Each row has a name. Each question is about the rows just above it.

[180  83 112 174 111 150  98  85 161 164 165 172 127 139 168  98  85 116
 149 142  85 124  82 130 137 111 143 113 169 121 141 105 109  96 129] = (13)
[141 154 169 171  76 130  98 159 159  98 156 128  78  90  80 116  85 141
 140  78 133 167 167 122 156 104  91 167 128 105 119 136 163 114 146] = (137)
[117 173 103 107  82 101 130 132 138 138 114 135  78 100  90 170 121 136
 122 130 158 174 107 114 122 168  84 162 118 124 171 105 109  95 161] = (102)
[162 172 154 136 130 175  86 105  82 102 113 135  79 100  90 170 115  88
  95  82 141 156 179 139 146 112 146 155 157  97  97  90  85 165 146] = (122)
Go on from [114 135  78 100] to the end of its row.  [ 90 170 121 136 122 130 158 174 107 114 122 168  84 162 118 124 171 105
 109  95 161]
Go on from [ 78  90  80 116] to the end of its row.  [ 85 141 140  78 133 167 167 122 156 104  91 167 128 105 119 136 163 114
 146]
The rest of the row after [105 109  96]:  [129]
The rest of the row after [ 79 100  90 170]:  [115  88  95  82 141 156 179 139 146 112 146 155 157  97  97  90  85 165
 146]

[ 97 100 109 136] : (113)
[ 98 100 116 133] : (12)
[139 121 103 158] : (139)
[140 121 123 151] : (125)
[140 121 123 152] : (7)
After [100 109], its row goes on with  [136]
The rest of the row after [ 97 100 109]:  [136]
Go on from [139 121 103] to the end of its row.  [158]
Go on from [ 97 100] to the end of its row.  [109 136]
After [121 103], its row goes on with  [158]
Whose row is [139 121 103 158]?  (139)

[152 123 102 123 155 122 145 105 145  87 146 142  94 119 128  92 151 124
  98 104 115  97 121  88 124 135 146 140 114 134 107 151 120 122 100 155
 104 108 131 123 105 154 132 156 140 132 133 143  89  94 113 152  95 109
 103 152 100] -> (36)
[146 142 118 136 160 163 125 127 147 114 149 159 160 145 123 124 170 155
 116 151 163 125 141 117 121 142 163 154 162 141 119 123 169 139 149 170
 157 132 123 137 157 154 156 142 128 160 135 139 125 128 154 151 139 127
 151 154 120] -> (4)
[126 128 144 142 122 104 151 149 136 159 102 116 115 118 145 141  99 108
 144 115 114 148 112 162 151 124 106 110 105 123 145 139 106 124 121  98
 101 126 137 136 108 129 100 142 133  91 123 140 150 154 117 118 138 147
 100 107 149] -> (115)
[121 121 101 123 106  95 146 139 121 115 149 159  97 116 145 139  91 105
 148 115 115 140 120 149 148 123  99 108  95 124 147 148  88 124 110  92
  99 132 123 137 157 153 103 128 140  97 130 130 139 136 105 114 123 139
 101 107 145] -> (120)
Go on from [114 149 159] to the end of its row.  [160 145 123 124 170 155 116 151 163 125 141 117 121 142 163 154 162 141
 119 123 169 139 149 170 157 132 123 137 157 154 156 142 128 160 135 139
 125 128 154 151 139 127 151 154 120]
Go on from [154 156] to the end of its row.  [142 128 160 135 139 125 128 154 151 139 127 151 154 120]
After [115 114], its row goes on with  [148 112 162 151 124 106 110 105 123 145 139 106 124 121  98 101 126 137
 136 108 129 100 142 133  91 123 140 150 154 117 118 138 147 100 107 149]
The rest of the row after [100 107]:  [149]
Go on from [132 123 137 157 154] to the end of its row.  [156 142 128 160 135 139 125 128 154 151 139 127 151 154 120]
The rest of the row after [102 123]:  [155 122 145 105 145  87 146 142  94 119 128  92 151 124  98 104 115  97
 121  88 124 135 146 140 114 134 107 151 120 122 100 155 104 108 131 123
 105 154 132 156 140 132 133 143  89  94 113 152  95 109 103 152 100]

[ 86 122 136 136 172] -> (81)
[ 86 123 117 101  96] -> (114)
[ 86 123 116 101  83] -> (95)
[115 150 115 101  83] -> (98)
[ 75 150 160 146  84] -> (31)
[ 86 123 116 101  96] -> (63)
The rest of the row after [ 75 150 160]:  [146  84]
The rest of the row after [117 101]:  [96]
After [ 86 122], its row goes on with  [136 136 172]
The rest of the row after [136 136]:  [172]
Go on from [ 86 123 117] to the end of its row.  [101  96]
[ 86 123 116 101  83] is in which row?  (95)
Where do [115 150 115 101  83] appear?  (98)

[121 106 132 114 126 112 111 140 116]  (197)
[160 114 118 129 139  88 129 152 156]  (124)
[104 123 141 129 100 112 111 140 115]  (140)
[144 129 114 123 151 147 125 148 140]  (106)
[118 108 130 113 124 115 111 136 114]  (41)
[134 141 120 138 124 129 140 114 138]  (155)
[130 125 117 134 127 136 122 133 129]  (198)
[118 139 138 133 127 151 133 121 120]  (68)
[104 123 141 129 100 109 126 102 108]  (174)
[118 108 130 113 123 114 111 135 113]  (42)
After [127 136 122 133], its row goes on with  [129]
Go on from [133 127] to the end of its row.  [151 133 121 120]

[100 137 145 137 151 143 145  88]  (70)
[ 95 140 143 141 136 128 123  95]  (49)
[134 134 137 125 123 144 145 134]  (91)
[ 95 140 143 141 136 128 124 111]  (93)
After [136 128 124], its row goes on with  [111]
The rest of the row after [144 145]:  [134]

